In the data rows, the value 500 means zero.
Some points, one per row:
[631 575 411 413 447 457 414 462 727 728 414 434 609 577 609 426 425 399 729 508 371 372 465 420]
[467 613 540 465 453 436 554 723 478 460 424 428 672 648 641 430 418 424 729 469 412 436 409 431]
[517 618 520 462 393 457 403 390 368 399 675 731 380 364 364 513 414 454 378 379 735 736 732 473]
[404 353 417 451 484 491 728 557 394 389 416 429 362 358 357 496 727 728 391 356 393 430 413 561]
[504 353 736 739 539 531 401 364 400 396 672 731 360 381 357 539 429 428 381 462 735 736 732 392]
[726 566 442 464 449 449 728 601 386 394 433 432 591 594 606 438 422 415 595 617 512 469 418 437]
[625 615 453 457 453 436 549 723 479 460 434 433 610 607 621 444 423 416 541 615 515 474 463 414]
[507 641 491 432 461 440 629 711 435 430 422 444 644 634 630 421 420 446 499 661 563 490 455 433]
[401 353 485 664 739 739 372 371 384 402 512 731 360 358 357 737 435 457 365 356 443 422 604 733]
[439 353 420 488 739 739 404 398 424 396 734 731 361 358 357 737 599 611 365 356 408 541 643 733]
[485 621 494 448 446 453 396 366 531 576 546 455 641 628 630 434 421 440 621 579 489 411 402 426]
[586 627 408 474 418 458 722 656 394 395 417 421 684 660 629 454 422 387 729 461 409 478 453 437]
[529 635 497 482 456 412 417 519 727 711 428 443 669 667 626 426 421 429 729 490 400 394 368 433]
[601 625 474 468 450 447 405 418 727 728 439 425 692 662 642 453 429 415 574 617 539 470 479 431]
[408 353 411 520 739 739 399 376 605 654 505 434 360 358 357 737 623 614 404 356 425 453 512 733]
[407 574 630 491 455 459 400 364 390 386 734 731 422 428 453 432 432 418 397 668 735 666 665 436]
[671 583 436 460 446 448 433 549 656 624 430 432 444 464 491 442 414 425 405 657 735 710 667 426]
[520 353 434 426 444 417 470 393 680 615 419 433 360 358 357 488 694 721 465 356 371 410 368 490]
[460 605 562 488 459 449 571 721 468 450 432 436 595 602 616 442 418 420 665 547 461 434 434 425]
[426 522 729 563 458 448 393 393 423 439 734 542 522 531 539 437 394 417 622 588 470 514 445 424]
Here are 10 more points, each followed by its number:
[426 353 414 433 529 534 522 689 518 471 407 450 360 358 357 485 723 715 398 356 412 396 418 484] 0
[369 550 648 539 464 443 405 387 506 560 547 470 521 542 562 448 408 400 518 656 580 479 449 420] 1
[493 624 484 468 478 451 399 367 546 595 512 442 666 662 644 432 434 418 629 587 461 436 477 437] 2
[406 353 653 739 739 739 397 393 379 376 556 721 360 358 357 737 466 476 381 356 425 468 445 733] 3
[485 603 539 485 454 445 400 388 433 483 712 499 553 561 590 456 405 422 553 624 523 511 433 437] 4
[496 599 562 464 464 445 402 387 396 403 734 707 427 434 466 445 412 422 389 565 735 736 732 427] 5
[488 624 542 480 465 454 417 582 671 607 452 408 585 608 601 427 419 470 590 586 481 408 534 430] 6
[568 610 509 489 438 441 418 527 685 637 429 420 619 600 613 445 412 394 715 500 407 509 516 414] 7
[674 597 441 457 460 448 429 530 673 645 435 438 641 639 636 437 419 422 614 581 474 453 434 428] 8
[369 353 473 650 739 739 397 360 375 400 637 731 360 383 357 737 507 537 384 356 414 463 538 733] 9
Which of these numbered points is nearest to each point below, looking only along the 4 directions in which the first points spread most? Its number follows each.
[416 508 736 545 431 458 393 385 383 391 734 731 396 390 422 441 422 448 387 625 735 736 732 432] > 5
[393 353 422 446 494 496 491 684 533 496 419 433 360 358 357 472 727 717 394 356 402 390 418 489] > 0
[397 380 736 739 480 521 428 360 420 383 612 731 380 370 357 737 418 398 368 356 509 736 732 613] > 3
[733 537 384 466 483 462 728 614 390 411 427 439 607 579 605 441 440 434 554 592 472 469 390 416] > 6
[733 453 443 502 405 489 611 420 386 374 439 440 629 672 652 422 414 376 499 642 505 506 503 423] > 4
[605 620 459 451 458 450 524 701 499 481 426 435 547 563 587 448 423 426 573 597 495 459 451 428] > 6
[733 498 411 446 468 459 425 523 691 659 416 431 591 596 603 437 415 431 420 662 735 720 651 432] > 1
[369 353 434 452 535 522 652 481 395 394 425 432 360 358 357 492 727 728 432 356 387 420 419 461] > 0
[487 353 396 477 612 544 617 457 389 391 419 436 360 358 357 486 721 728 432 356 378 427 455 472] > 0
[377 353 413 456 520 547 728 516 385 385 425 429 360 358 357 499 727 728 391 356 412 424 407 517] > 0
